In the rows, 128 means zero.
The rows of M fall into 3 groups, and each row is roughly a mix of its group's hidden directions.
M, 118 rows:
[[123 159 109 123 158  80 124  80 145 150  93]
 [155 111 143 108 121 201 159 132 131 101 141]
 [129 139 140 144  95 131 181 194 132 140 129]
 [119 100 166  91 103 104 105 176  95 135 120]
 [153 132 125 134  70 107 173 160 144 155 107]
 [ 93 143 169  93 127  79 109 162 112 112 139]
 [125 176 130 174 148 166 139  86 116 149 122]
 [136 186 127 150 152 109  82 111 100 141 103]
 [150 119 102 147 131  52 114 131  98 126 107]
 [144 201 136 123 128  82 133 107 138 149 137]
 [145 158  90 139 109 168 118 115 178 165 126]
 [110  99 138 141  61 121 174 113 125 106 136]
 [ 88 158 181 122 136 127 183 116 132 127 110]
 [ 85 124 158 136 192 156 139 133 106 109 119]
 [124  99 119 139 129  93 131  64 105 113  86]
 [ 97  96 124 117 123  98 103 121 151  60 130]
 [114 180 184 137 150 122 103 155 105 146 121]
 [141 139  98 159 120 119 129 133  78 185  98]
 [100 131 124  99 138 163 141  90  68 144 108]
 [125 164 126 135  79 126  99 117 159 100  79]
 [147 122 122 116 184  79 140 154 129 153  90]
 [124 140 166 149 126 120 185 131 148 180 109]
 [137 127 123 133 186 137 143 189 138 151 156]
 [139 206 134 105 125 157 121 136 116 134  97]
 [109 199 142 140 109 102 108 144 140 163 130]
 [121  70 119 128  96 168 164 132 125 105  97]
 [ 79 106 107 171 132  85 113 149 106 145 148]
 [114 121 112 161 156 169  97 133  80  95 109]
 [127 154  73 123  93  87 109 126 163 149 112]
 [139 112 125 108 114 174 159 117 171  74 129]
 [183  97 155 144 142 159 117 164 153 140 106]
 [149 141 102 146 156  81 183 129 114 136  97]
 [121 132 138 101 168 138 186  89 126 147  96]
 [ 94 145 184 119 158 112 149  84 137 146 109]
 [181 122  86 114 122 154 107 109 144 103 170]
 [150  94 161  74 130 168 162 142 127 110 131]
 [117 126 164 183 164 146 123 105 148  91 106]
 [156 187  87 140 105 111  94 121  99 122 128]
 [161 142  99 124 137  65 141  87 131 143 104]
 [127  93 100 146 189  96 131 122 131 153 161]
 [151 113  97 140 165 137  97 144 139 145 191]
 [199 163 137 107 153 150 125 107 139 142 143]
 [159 120  98 157  65  90 114 133 119 136 145]
 [140 100 133 104  98 174 115 130 154  83  89]
 [118  75 126  93 117 136  78 145  88 121 116]
 [111  95  73 149 100 167  96 119 115 133 108]
 [127 130  99  91 159  85 126  89 123  82 142]
 [115 127 152  92  94  96 158 112 165 124 174]
 [140 129 100 144 102 164 178 109 145 178 139]
 [121  75 143 133 151 182 151 136 143 153  98]
 [ 89 105 144 148 100 172 157 159  88 122 139]
 [104 113 110 114  83 102 111 147 128 157 186]
 [104 121 169 131 149  72 119 163 121 168 126]
 [140 104 105 145 141 125 116 144 136 206 104]
 [141 158 130  82 144  89  97 111 162 140 165]
 [140 111  73 135 101  95 161 121 110 171 111]
 [135 131 114 132 128 133  43 143 140 124 161]
 [ 88 130 149 146 115  82  82 153 105 134 157]
 [121 116 139  98 102 128  89 156  68 130 162]
 [184  93 112  86 152 155 145 122 111 105 135]
 [ 94 111 125  99 137 114  89 163 134 151  73]
 [146 129  73 144 103 145 136 122  82 169 104]
 [124 144 174 129  74 120 151 151 151 168 113]
 [176 178 104 148 132 140 147 114  97 157 103]
 [123 167 109 106 136 135 101  76  80 151 116]
 [138 150 142 116 156 149 132 106  70 180 112]
 [162 101  81 137 109 157 129  96 143 102 169]
 [111 133  95 172  86 116 150 115  82 157 125]
 [117 151 172 172 138 138 127 143 135 187 150]
 [ 81 121  76 155 128 120 101 104  98 122 157]
 [119 101 148 118 136 143 153 163  78 145 179]
 [128 167 106 113  85  75 131 138 101 143 159]
 [151 163 102  95 118  63 146 136 118 140 107]
 [138 121 132 154 112 141 188 111 134 170 171]
 [177 149 148  89 116 103  72 141 121 138 128]
 [129 116 123 150 106 162 168 120 134 187 166]
 [113 111 148 113 160  80  77  87 119 126 122]
 [ 87 144 108 141 156 114 179  82 139 136 105]
 [ 78  92 167 157 125 170 140 126 145 134 151]
 [103  94  90 155 113 108 105 140 162  86 156]
 [ 92 102 167 128 134 135 133 140 188 152 158]
 [111  94 143 178 142 128 111 139 144 189 139]
 [ 95 112 163  84 102 167 122 102 155 105 140]
 [137  66 122 112 151 173 137 142 109 116 164]
 [109 108 148 101 101 107 171  78 157 118 151]
 [110 105 172 148 133 154 138 123 161 127 189]
 [151 203 148 113  97 127 130 107 142 125 106]
 [110 142 187 101 103 113 137 104 160 160 103]
 [102 167 181  93 140 152 154 141 155 126 108]
 [183 113 114  92 144 160 134 130  78 116 139]
 [119 179 108 182 101 109 110 100 145 109 133]
 [101  64 120 102 125 159  85 150 126 124 137]
 [116 179 172 120  92 130 163 147 147 151 114]
 [170 127 100  98 130 108 119 110 158  73 154]
 [116 119 141 143 165 172  61 135 110 135 122]
 [144 136  91 142 203 158 146 119 125 135 131]
 [146 167 141 122  89 144 146 180 156 163 133]
 [151 139 110  64 105 159 123 114 173 124 120]
 [102 156 180 120 137 157  96 146 149 153 165]
 [137 128 138 104 162  97 122 162 162 159 180]
 [123 106 132 137 138 174 189 119 164 104 109]
 [115 130 139 168 147  89 131 117 192 144 104]
 [135 117  93 159 127  52 121 119 135 136 105]
 [124 181 125 156 117  90 135 109 174 129  93]
 [154 154 149 150  90 136 139 152 187  98 118]
 [114 106 109 159 157 144 186 114 171 111 138]
 [144 154 144 103 113 105  72 128  98 155  88]
 [ 90 122 132  63 121 102 127 114  81 126 129]
 [137 156 111 145 100 107  52 126 121 133 112]
 [132 117 116 102 145 143 118 211 126 108 132]
 [105 182 163 139 103 111 181 146 125 127 134]
 [164 122 126 146 111  81 133 139 153 190 143]
 [168  95 162 126 109 137 103 189 142 121 131]
 [132 170 118 157 142 126 167  91 177 128 101]
 [159 190 153 155 133 148 125 118 137 138 173]
 [ 85 140 160 145 175 119  99 121  99 107 162]
 [104 131 161 124  73 170  83 126 132 119 144]
 [ 76  77  90 139 155 140 141 103 113 122 117]]
Here is one row of each group, with its name. Which group are the others in?
[126 126 122 190 104 127 135 164 172 105 153] -> W
[131 146 140 134 123 188 101 169 148 155 163] -> E
[128  99 176 134 170 160 119 140  80 108 125] -> G

[135 149 114  81 194 124 158 132 145 120 108] -> E
[109 132 178 105 125 104 131 142 149 110 191] -> G
[154 108 106 129 150  84 124 104 158  73 107] -> G
[123 111 158  74  86 163 130 145 108  97 111] -> W
[128 131 163 139  87 111 142 193 135 161 120] -> E
[129 147 112 166  88 191 141 152 110 115 133] -> E
[170 175  94 105 114 154 121 105 161 151 119] -> E
[107 153 125 194 105 149 157  96 142 145 124] -> G
[134 127 191 124 167 125 155 139 165 150 153] -> G
[141 180 120  89 132  81 143 116 155 126 162] -> E
[103 111  91 136 167 136 175  90 142 115 157] -> W
